Some points, one per row:
[0 6 -5 -4 25 -16 9 -23 -33 26 -34 17 25 9 -15 11]
[-5 21 -1 -26 30 -48 -13 -15 27 -41 -25 -54 -42 -11 -10 41]
[-5 5 -7 25 -6 -9 -24 6 -7 -23 0 -1 -6 13 13 -4]
[36 38 0 -13 -20 -29 44 10 -11 41 -2 7 5 28 16 31]
[-46 30 -36 50 13 38 -44 -48 25 -31 34 44 37 36 6 -39]
[3 3 19 1 37 0 36 11 6 44 -4 27 -8 1 -12 -13]
[-28 28 28 -28 20 8 26 2 -36 -27 -70 1 16 34 19 43]
[-10 -31 8 -7 26 -5 -32 18 48 -20 11 4 -23 -16 -12 4]
[18 -9 -18 6 9 8 16 7 20 25 -13 26 14 -20 24 -44]
[-29 -10 21 -17 -14 -3 -4 -38 -8 -9 -30 -5 -7 41 -4 -1]
[2 0 -18 25 6 33 -9 -38 29 -4 30 1 -12 -31 -13 -9]
[-6 23 21 -29 13 -39 4 34 1 -26 -29 13 5 12 24 31]
[-53 -11 -56 47 -23 49 -50 -64 44 -29 40 -12 56 33 -26 -41]
[-14 35 9 14 -25 -44 -19 58 3 13 -22 3 7 32 66 -4]
[95 41 69 21 -10 -8 46 -3 -36 32 -41 5 4 65 26 3]
[-17 14 -25 6 -18 -2 -1 -23 11 -50 8 30 0 30 -1 -9]
[-43 33 -8 73 12 44 -61 64 65 -65 -9 57 -15 -27 48 -5]
[-16 3 11 5 35 -30 -18 7 -11 -15 -20 -57 -5 23 18 10]
[39 -2 -5 17 -21 -41 -2 -15 -48 -18 -1 -42 11 25 13 -2]
[-17 -6 40 -50 27 20 -26 9 20 -13 -19 -16 -45 -38 -17 13]
[19 -19 26 -26 19 11 -32 8 31 -28 5 -27 -22 12 -15 4]
[-69 -6 -48 47 10 3 -53 -56 20 -68 49 -56 61 57 -9 -95]
[26 37 -22 32 44 21 23 68 13 -34 -24 0 3 21 51 -31]
[22 -28 48 -47 4 33 14 -21 -48 44 -21 -3 29 16 -23 -30]
[69 -70 9 17 -86 -47 6 -48 8 -17 79 -35 -17 -38 -32 57]
[-25 29 9 -10 21 46 -22 52 -5 -3 -34 11 40 59 -9 -58]
[32 -2 15 2 35 80 21 -14 65 36 5 63 -13 -50 -2 5]
Here are 30 more points, each followed by its number:
[-47 -45 27 11 19 -9 -15 -36 25 -44 48 -49 26 -3 -67 -20] 0
[26 -50 2 -46 41 0 7 30 21 32 -44 -10 -68 -44 -16 42] 1
[18 10 -5 48 -41 -22 4 -36 9 -8 24 33 26 53 -4 -20] 2
[-14 16 -18 12 8 43 12 -12 -17 13 -22 47 50 21 10 -61] 3
[-8 -33 -37 -22 6 46 23 -24 -18 24 4 6 4 3 -25 -42] 4
[81 -81 31 -84 -12 -55 81 -61 -78 83 35 -66 41 27 -78 32] 5
[3 -37 18 27 -21 -16 -46 -49 14 -23 41 -66 -6 -24 -36 9] 6
[-39 31 -9 34 -29 24 -32 33 1 -34 35 33 0 22 -9 21] 7
[-37 25 -45 37 43 21 -40 24 52 -18 15 56 1 -24 12 -14] 8
[28 4 33 50 -70 -33 30 -22 -26 38 24 -31 33 41 1 -7] 9
[-28 6 -17 10 21 0 -10 21 17 -25 -4 16 7 15 4 -10] 10
[-32 8 4 15 -15 -24 -37 20 37 -11 -7 27 -19 -24 48 9] 11
[25 -40 -67 28 -9 12 -10 16 -15 7 27 2 20 -6 -10 -12] 12
[-7 -52 25 -2 4 40 -17 70 9 4 54 51 -59 -74 -15 22] 13
[-25 17 36 -20 3 -56 -46 -24 25 -27 51 -74 -71 -24 16 75] 14
[43 14 73 -58 -25 -40 61 -48 -81 72 -20 -44 33 54 -38 1] 15
[-15 31 43 -3 33 33 49 17 18 -25 -70 -20 64 38 -1 -22] 16
[-44 22 7 -41 73 70 7 -4 43 1 -29 8 -13 -19 -12 -30] 17
[-12 -34 20 2 -18 -27 16 -8 -33 3 5 -24 20 21 -19 14] 18
[35 -26 22 -16 -56 -37 24 -13 -11 15 19 -36 -28 -30 8 25] 19
[-13 43 -25 67 -48 -36 -18 -23 -27 -15 1 3 20 25 45 -33] 20
[-23 -1 -1 -29 1 14 -26 0 14 -20 -34 -19 -8 -5 35 -4] 21
[10 34 16 25 2 -6 -24 -8 4 4 25 8 16 -24 -21 22] 22
[45 -63 -3 13 -42 -21 -6 -9 3 31 53 -31 -24 -46 -66 48] 23
[-18 68 -6 2 16 -35 -16 60 16 11 -46 31 -10 22 90 -8] 24
[-80 6 -24 -31 12 62 -70 43 30 -21 -52 -19 -35 -32 29 -29] 25
[-16 -1 38 13 -20 -26 -41 -17 37 -39 13 -19 -17 3 -11 -4] 26
[3 8 -23 44 -16 12 9 -18 16 3 50 2 19 20 -19 -14] 27
[2 -16 26 -3 12 -6 -16 18 -11 25 -5 16 27 -45 16 19] 28
[21 -16 -10 -49 0 21 38 -2 -3 49 -33 13 -15 -36 -4 14] 29
Which three of these numbered points are nearest to each point below, looking only along the 6 directions in which the first points spread most? Their numbers follow each, nearest first.
[64 0 0 5 -4 -10 27 41 -17 57 -27 60 3 -41 9 52] > 29 28 22
[81 -31 3 45 -60 -48 56 -17 -56 80 -2 15 97 67 -54 -91] > 9 15 2
[7 -1 -19 9 -18 -32 14 -4 -1 -15 19 25 10 7 5 19] > 22 2 27
[10 -92 -1 -17 33 59 26 -29 6 6 39 -25 -69 -59 -88 7] > 23 13 1
[1 49 -28 29 -18 41 39 15 18 46 -23 70 32 -10 45 21] > 3 7 22
[57 -38 -1 -49 -30 -65 -39 -24 -18 25 33 -50 -40 -71 -22 42] > 23 19 6
[13 -13 13 -29 37 12 5 13 -16 40 -31 -5 -5 -8 -9 5] > 29 28 21
[-34 58 -24 50 30 -28 3 59 -4 -18 -45 51 -60 -34 52 27] > 24 11 7
[41 -47 -36 -32 -27 32 44 -16 -22 47 17 -20 44 -18 -55 -20] > 4 18 12
[-23 -27 -4 16 -21 19 -4 -5 -25 5 19 -23 -2 31 -21 -32] > 12 4 18
[27 -33 -27 -2 -23 -3 32 -34 -1 33 20 42 18 11 -5 8] > 22 27 2
[-12 -8 25 -32 32 0 -26 1 53 -20 -16 -31 -45 -70 11 38] > 1 13 21
[-17 -43 -30 -30 50 57 13 31 -13 8 -44 22 31 4 -2 -26] > 17 16 4
[-14 25 -21 33 -21 -1 -12 -2 38 -18 31 36 -2 -15 2 -1] > 7 22 11
[-21 -36 -16 -28 65 38 -44 37 37 -64 -3 -36 -46 -27 -32 -31] > 25 21 17
